Each row is where one point has got to under a steady rotation. How many steps took it there?
The counts run from 0 to 559.
[ 33.5  11.6   0.7  -9.0  -9.4 -14.6   9.8  11.7 -14.2  32.1 -24.3   8.6
  13.8  18.9 -18.2  20.9  -6.8   3.6  29.2   6.4   9.7 -16.1  -6.2   2.1
 -14.4  11.0 -14.7  19.6 -20.5 -13.2  15.6 -22.3 -15.6  -7.7  39.2   4.2
   6.3  -1.5   4.5  -8.4 -23.8  15.6  28.2 -26.8 -16.4  13.8   7.6]
244
[-21.0   9.4   8.8   3.6 -13.5  22.2 -11.2  30.7  -9.7 -34.4   2.7   2.4
  -9.7   3.3   0.4  -0.8  12.0   8.4  -3.6 -20.3  -9.6   6.5 -21.9 -14.0
 -21.6  15.1  -9.5 -13.4  -6.2  16.7   1.4 -40.1   8.8  -3.4  -2.3  20.7
 -10.9  -5.8  -0.1 -17.2  -9.1 -12.4  -4.1   7.6  21.7 -18.1   2.5]
88
[-36.0   5.4  -6.0 -26.5 -16.6  -3.8  26.5  13.7  -4.8  14.5  -1.3   3.3
  -7.4  32.9 -14.0  45.3   2.8 -29.8 -10.3   7.1  18.5  15.3   3.5  16.2
   0.2  -5.4 -17.0  11.1 -12.8  -1.6   5.6 -37.5   6.5  -4.4  -8.1  -6.6
   7.6  -6.0  -0.5  12.3   6.7  -8.8  -0.8   7.2 -10.7  -9.6  12.6]
23
[ 30.7  -6.2  22.6  -3.6  17.1  -4.1 -10.5  25.7  -1.4   9.3  -6.2  -4.7
 -31.9  -3.0  -4.1 -10.2  -2.1  10.4   2.2 -31.3  -2.1  21.0 -16.4 -10.4
  28.3  23.7  -0.2  18.0 -13.9  -0.8  10.4   4.1   3.4  -8.5 -27.2   9.9
 -27.5  12.2   1.6 -26.2  -8.4  20.0   2.9  -5.2 -23.7  -2.7  -1.1]
109
[-10.4 -33.4  17.4  -7.2  11.7   9.3  14.7   9.0  -0.4   2.9 -24.6   8.2
 -25.2  15.6   7.8  16.2  31.0  -0.8 -22.5 -13.0  13.7  12.3 -23.1   4.9
  10.4  15.8  20.8  13.1 -36.3 -14.9   7.2 -27.4  10.5  -2.6 -37.5  15.5
 -27.7   7.1  -3.5  17.8   3.5 -10.7  -3.6 -16.1  -9.6 -17.4   9.8]
8
[ 13.2 -17.1  14.3   6.0 -19.2  17.6  -8.5  25.0   5.8 -16.8  22.3   0.3
 -12.7 -19.3  -9.0  12.2  -2.1   6.9 -23.6 -33.3  -3.2 -13.0 -13.3  -0.8
   0.6  16.8   9.5  -0.9 -21.5  -5.9  24.8 -34.0   3.7  -6.8   6.7  27.4
   4.0 -18.7  -6.8   1.2   2.1   2.2 -21.9  16.6  -8.3 -25.5   5.0]
494
[-13.6  10.4  15.3   2.7   9.0  -3.2  -5.2 -17.4   2.7   0.8  13.8  -2.4
   9.5 -11.3  -9.1  -7.9 -21.2   1.9  18.6 -27.3 -33.2   8.8 -15.2  10.6
  -4.9  18.4 -13.6  18.9  35.0  -8.4  14.7  16.5 -10.2   9.9  32.1   4.9
  -3.7  16.7 -26.8  -0.7 -16.2  -6.9  32.1   4.3 -16.2  17.4   2.0]
63
[  6.4   6.8  -2.6 -24.9 -14.9   8.7  19.0  40.6   3.0  15.9 -24.4   6.5
  -5.7   0.0  -1.2  18.2   2.3  -7.9  -1.9 -22.4   8.9  16.1 -13.3   3.8
  16.9   5.6  13.9  17.1 -39.5  -9.3   5.4 -28.6  13.2   3.0 -38.7  18.6
 -13.3  11.5  26.9 -21.5  -2.2   4.7  -8.1  -8.2 -25.1 -28.1  -5.8]
511
[ -5.8  14.6  26.6  14.9   9.1   0.2 -18.7   6.0 -11.7  -3.2 -27.7  10.2
 -11.2  13.8  -7.0  -7.6 -16.4   7.2  23.0   8.1  17.6   4.2 -10.1 -24.7
  -8.2  32.5 -22.8 -15.6  10.5  -9.7  -7.7 -16.7 -12.2   9.8  15.8  10.4
 -23.1  -1.6  -8.9 -11.1   3.3  -4.8  41.2 -13.5  -6.2  16.6 -14.5]
342
[ 40.5   5.8  15.2   7.5 -14.5  17.1   3.4  21.1 -13.9  15.5  -3.7  -1.0
   1.6   3.7 -12.7   1.9   5.8  13.7   2.8 -14.3 -17.9   0.5 -20.9 -21.8
 -21.5  20.4 -14.4  12.6  -6.6   2.2   0.8 -20.3 -22.0  14.7  36.9 -16.6
   0.0 -12.2 -11.6 -20.1 -15.6  12.5   8.4  16.3   1.7  24.4  25.4]
99
[ -8.4  -8.1  13.7 -14.4   6.3 -14.2  26.4  11.8 -17.0  -9.1 -13.4   5.0
   0.3  17.5 -14.8  14.3  10.6 -19.6   1.8  17.6  10.0  -3.3  15.6 -10.1
  26.5  -2.6   6.3   4.2 -19.7 -16.6  -9.8 -32.8  18.6 -10.5 -30.8  -0.5
   2.8 -14.5  22.0   7.6  16.4   5.4 -10.1  -4.8   4.4   0.0 -14.6]
524
[ 27.9  -6.0  28.4  28.4  14.4  15.9  -5.2   8.8   3.7  -3.2 -31.3  13.0
   9.7 -17.4  -5.2 -20.5   7.3   1.1   5.9 -24.9 -24.2   9.6 -32.7 -23.1
  -9.9  23.5   6.2   2.8  -4.9  12.4 -18.1  -3.8  -6.3   9.9 -16.6   3.7
 -29.9  28.9  -1.8 -29.7  -6.1  -7.0  -1.6 -13.0   2.6  23.6   2.7]
97
[ 18.0   6.5   2.2  20.0 -26.4   1.4  -5.8  19.7 -16.1   1.6 -13.4  -1.7
  31.0   3.1 -28.1   2.3   3.9  -4.3  27.2  11.9  -8.9 -17.6 -14.1 -21.0
 -19.7 -14.0  -7.4  -9.3  15.7  -0.9  13.3 -26.3   3.9   0.3  43.2  23.4
   8.7  12.6  -2.6 -28.3 -18.2 -12.0   3.1 -20.8  11.3  20.4  -2.6]
357
[-13.9   1.6  18.2  11.3   9.0  -0.8 -22.3 -22.7   7.9  -5.0  22.3   4.9
  13.5 -29.8 -39.5  -8.4 -13.1  -0.6   5.4 -13.2 -24.8 -11.0 -14.2  20.9
  22.2  -2.7  -3.5   7.1  30.2  -6.4  12.3  13.0   0.2 -17.2  25.0   6.0
   4.5   4.4  -6.3  11.2 -19.8 -12.0  11.7  20.0 -15.7  -8.0   4.0]
449
[-24.8   6.2   7.9  11.0  -3.7  10.8  10.7 -13.8 -14.6 -44.3  -1.2  16.8
  38.5 -21.3  -1.7   3.6  -1.7 -25.0   5.9 -22.9  -2.5  -0.9  -9.1 -21.4
 -22.1   2.9   1.2  -1.0  -2.1  -9.3 -18.7 -11.5  11.4  22.3  -4.8 -31.6
  -0.3   5.2  14.2  -0.5  17.5 -17.9  -1.5   1.4  12.6   9.4 -15.5]
181
[ 43.8   0.8  -2.1  -1.7  -1.0   2.8   2.3  25.4 -17.6   8.7 -21.6  -1.8
 -17.2 -19.8 -11.3  10.5   9.5   2.4  -2.6 -39.9   8.6   0.8 -34.2 -16.7
  -0.2   2.2  17.4  16.7 -14.5   2.4  10.2   4.0  -2.2   3.2  -2.3  -7.4
 -28.2  13.3   6.6 -30.1 -29.6  13.6  -9.0   1.4 -20.1 -11.2   2.0]
499
[-49.3  -2.6  10.4  -9.7  20.0  -8.5  14.8   9.3  -7.8  -7.6  -2.6  16.7
  10.0   6.8  12.4  25.0  -0.4   4.5 -19.1   0.7  15.0   5.1   4.6  21.5
  -0.9  20.6   2.8   8.7 -17.3 -21.8   1.2 -16.4   8.9  -6.6 -23.1   7.8
  -0.7  12.2  18.8  -7.1  10.2 -20.8  20.8  -3.3 -13.4 -34.7   6.1]
153
[ -0.8  11.9  -5.2  -8.9   0.8   5.5   3.7  36.0  10.9  11.1 -11.6   1.1
 -15.3  16.5 -10.4  29.1   9.2   3.6 -10.0  15.0   9.7  11.6 -10.4   2.7
   3.3  24.3  -0.3  -3.6 -28.0  -4.8   8.9 -68.0   8.3  -5.0  -5.0  23.6
  -9.8  -8.4 -10.9  -8.9  13.4  10.0  -1.6  -7.7  -9.5 -18.9   6.3]
120
[-16.7 -11.0  29.5   4.7  17.9  -8.0 -10.1 -12.6   4.1  -1.2  27.7   3.2
   6.7  -8.1  -6.9 -18.3 -24.1  -1.5   7.2 -19.3 -29.5   1.4  -8.7  19.8
  14.6  13.1 -22.1  21.2  31.3   5.3   5.2  39.2 -10.3 -12.4  13.5   0.1
   7.0  13.9 -11.2  -3.3 -11.7  -7.6  12.4   4.4 -12.1  16.8  24.2]
62
[-30.3  -6.9  21.2 -14.3  15.4  10.8  30.7 -15.0 -18.8 -14.1   5.8  14.5
 -10.2  10.6   2.5  14.7  13.0 -11.1   0.6   8.1 -24.8  -2.3   8.4   8.2
 -11.7  25.6   8.4  21.8  -1.4 -21.3  -9.5 -19.4 -19.0  -0.2  13.5  -3.5
   8.5 -26.9 -40.9  29.8  16.8   1.0   1.4   9.4  10.5  11.0   2.4]
296
[-19.8  28.0  15.1 -25.2 -19.6  10.6  -6.3   8.5  -2.2  10.3  -4.3   0.6
 -22.0  19.9 -30.8  -9.5 -20.3  -4.3  15.7 -20.5  -8.8  23.8  -6.7  12.8
   8.2  22.7 -26.9  -0.5  -1.7  13.3  14.3 -18.6  10.0 -19.1  -6.7  20.5
  -4.7  -6.1  -6.7   7.2 -34.4 -18.7  21.4  21.8 -11.2 -11.8 -10.7]
333
[ -2.0 -18.4  23.4  11.5  32.1   4.4  18.8  -4.2 -18.7  -6.6  -5.8  12.9
   6.1  12.5 -20.8  19.6  36.9  -6.8 -20.9  25.6 -29.7  -5.8 -19.7   8.9
   0.3   8.2   7.9  17.4 -14.1  -2.2 -22.5 -17.9 -12.7   9.8  -2.1 -29.6
   0.7   0.0 -13.1  11.8  12.6 -12.0   4.8 -15.0  22.4  12.8  19.4]
408
[ 27.2  -3.7  15.6  28.3 -13.9   9.7  -8.8  -1.9   6.2  19.0  -9.3   5.5
  16.9 -18.1 -25.4  18.2  -8.6 -14.0  -6.6  -4.4   5.0 -25.1 -32.5   3.3
 -31.0  26.5  -8.8 -15.5 -16.8   5.8  -0.7 -13.6 -20.2  11.1  46.3  14.1
  -0.8 -10.1   7.4   4.1  -2.0  12.7  -1.1 -10.2   4.4   5.1   7.7]
228
[ -1.8   9.8  19.8  -6.3  -3.2  25.1  -0.3  25.4 -12.5 -19.0   1.7  -1.6
 -14.8   7.4 -17.0  -5.2  12.2   5.7   3.7   2.2 -37.6  -2.6  -7.3 -11.7
 -16.1  24.9  -2.9  -6.5  -1.1  10.0   5.4 -42.6  -4.0 -13.2  15.2  15.9
  -1.1 -28.1 -28.0  -6.0 -11.2 -10.0  -2.3   7.1  34.7  -1.7   6.7]
87
[  5.9 -21.0   5.3  17.2   6.5 -21.8   9.3  12.9 -13.3  -9.7  -0.3   0.3
  18.6  -9.2  11.8  22.3  -2.0 -11.4  -5.1   1.9  40.8 -33.7 -17.2 -19.0
 -31.5   8.9  11.5  -0.4  -5.1 -22.2   4.7 -28.0  -5.5  13.2  44.7  -0.5
   7.0   8.9   3.1  -6.0  30.8   0.7  -9.0 -23.7 -18.8   2.4 -10.9]
261
[  1.3   5.2  -1.8 -27.5 -10.9  17.5  12.5  28.9   6.9  16.2 -18.5   2.3
 -12.9  11.1 -15.5  31.8  14.1  -0.7   0.4 -12.4 -12.4  10.9  -8.1  15.1
   4.9  15.2  19.3  17.9 -29.7 -11.0  22.1 -40.5   6.5  -9.9 -15.0  15.0
  -7.9  -9.2  -9.1  -4.7 -18.3   7.6  -6.5   5.4 -10.4 -28.1   3.0]
510
[ 23.5   3.5   5.3 -11.8  22.5 -19.9   8.5   5.3 -14.9  19.3 -17.8  12.8
   0.4  -3.4 -45.0  25.7  16.0 -25.2   5.5  21.7  -5.0 -17.9  -1.8   9.9
  24.7 -18.2  12.7  15.2   7.3   3.3 -16.2   7.4  -7.4   3.4  14.7 -28.1
  -2.4  16.8  -0.2   6.2 -20.3   7.0  -4.6 -21.4  -9.0  12.5  -7.4]
533
[ 10.9 -28.7  22.6  -8.8 -21.1   9.0  -5.4  29.0   1.1 -11.9   9.4   1.5
   7.6 -22.6 -11.8   5.2   8.2  -1.4 -26.2  -4.2 -25.0 -20.6  -7.3  -3.5
   7.4  18.8   9.8  -1.0 -17.8   6.5  13.5 -29.7   3.8 -21.6   4.1  29.9
  16.6 -25.0  12.4  -0.2   2.6  12.3 -34.7   0.9  17.0  -2.6  17.4]
493
[ 24.0   8.6   6.8   9.6  18.4  16.2   7.2  27.4 -18.2 -17.1 -21.1   3.0
  -3.3  -4.4   8.4  -8.8  19.0   8.4  28.0  -7.6  -2.0  -7.8 -23.2 -25.8
 -11.0  25.6   8.9  -8.4  -1.9 -14.0 -11.4 -27.9  -2.0  15.4  15.1   6.5
 -19.2   1.5  -3.8 -39.2  -5.5   6.0   2.9 -19.8   7.0   4.4 -25.5]
487
[-48.2 -23.5  32.3   1.6  35.4  -3.0  -3.4  -2.7   1.7 -17.8   7.1  19.4
  -5.2   2.3 -16.6  -2.7   2.0 -13.1 -15.6  13.8  -2.6   0.8 -13.7  16.4
  18.2   2.9  -3.5 -12.5   7.6   6.7 -15.5  -5.1   2.0 -17.6 -21.9   5.0
  -8.1   9.0  10.1  18.9   5.3 -30.5   6.7  -2.9   3.9 -21.5  -7.3]
41
[ -9.9  -8.2  13.1  -0.4  13.7   6.0   5.6 -19.1  22.6  19.4   7.7   1.1
   2.4 -11.1 -29.8  23.8   2.6 -23.8 -14.4  -9.2 -29.2   4.3 -18.9  31.0
  29.6  -7.6   8.3  27.9   3.8 -10.6   5.2  -3.7  -4.4   0.4  -9.5  -6.2
  -9.5  18.2 -18.5  14.8   7.1  -6.2   7.1  16.4 -17.1   0.3  13.3]
417
[ 23.0   3.8   1.5  -2.3  -8.5  10.4 -29.8  22.0   9.6  17.5  -0.1   4.4
  12.2 -24.0 -40.4  -0.3  -7.2 -22.8  11.5  -2.8 -22.9 -14.9  -7.7   9.8
  16.0  -2.1   5.6  -4.2 -14.0  31.7 -16.0   6.6  -1.9  -8.2  -6.4   9.8
  -6.6  -0.8  20.6  -4.6 -30.1  12.4 -19.6  -8.4  -6.7   5.8   6.0]
223
[-13.6 -22.8  20.4  -7.0  19.4 -16.9  14.4 -13.3 -14.2   5.3  18.9   8.4
  20.0  14.3  -9.5  29.3  -1.6   5.9 -18.3   8.0  -9.9 -12.3   0.4  11.4
   1.3  15.4  -2.4  12.3  -8.0 -31.7  21.6 -16.2  -6.2 -12.8  18.1 -10.3
  13.2 -20.1  -4.2  17.9   6.7   1.2  24.0  -0.4  13.5  -2.6  21.6]
151
[ 11.1  18.2   9.8  -5.4   3.0  31.0 -20.2  24.6  -0.8   5.0 -12.9   6.6
 -41.3 -14.2 -30.1   4.7   5.6   4.5  16.9 -27.2  -0.7   0.0 -20.3  -1.3
  12.8  15.5   4.7 -19.6   2.6   4.2  12.3 -15.9  14.5 -15.0 -18.1  12.3
 -26.5  -0.7  -2.4  -3.3 -36.6   4.3   1.7   5.1 -17.4 -27.2 -27.3]
221
[ 18.4  -3.6   3.8 -20.0 -34.7  12.2  -0.1   8.4   7.4  24.0   0.0   3.2
  14.3   2.2 -31.4  11.1 -11.4 -14.7   7.1  -4.9  -6.7  -8.9  -8.0  16.0
  16.8   4.8  -1.2   4.4 -19.4   2.4  30.7 -18.8   6.4 -30.5  -4.4  35.3
  -4.2  -8.9  14.1   7.7 -22.7  -8.7  -1.6  -8.7  -0.3 -20.6   3.8]
236
[ 10.4 -18.5  -3.0   1.7 -13.6 -19.9  11.9 -11.4   5.4  29.1  -0.1   1.3
   4.2  -1.7 -15.6  30.4  -3.2 -31.7  -1.2 -19.2  22.4  -1.7 -27.0  -2.9
   0.8 -14.9   0.3  23.1  -2.3  -0.3  13.7  -2.5  -6.6  14.7  18.1 -19.2
  -3.0  19.8 -11.7   5.8  10.4   5.4  -7.7   0.3 -46.0   7.9  17.9]
15
[ 31.0  -6.2   1.6   1.0  12.8  -1.2  22.2 -11.4  -2.2  24.2  -7.6   8.2
 -17.6  -2.8  -8.1  35.1  -0.6  -9.3   2.1   5.0  12.3  -4.5  -7.3   1.6
   9.2  20.0   8.6  21.9 -16.2 -18.7  15.8 -15.5 -24.2  19.4  28.7 -11.6
  -1.7   5.0 -25.2  -7.0   5.4  28.4   6.9  -3.0 -34.1   1.8   6.0]
518
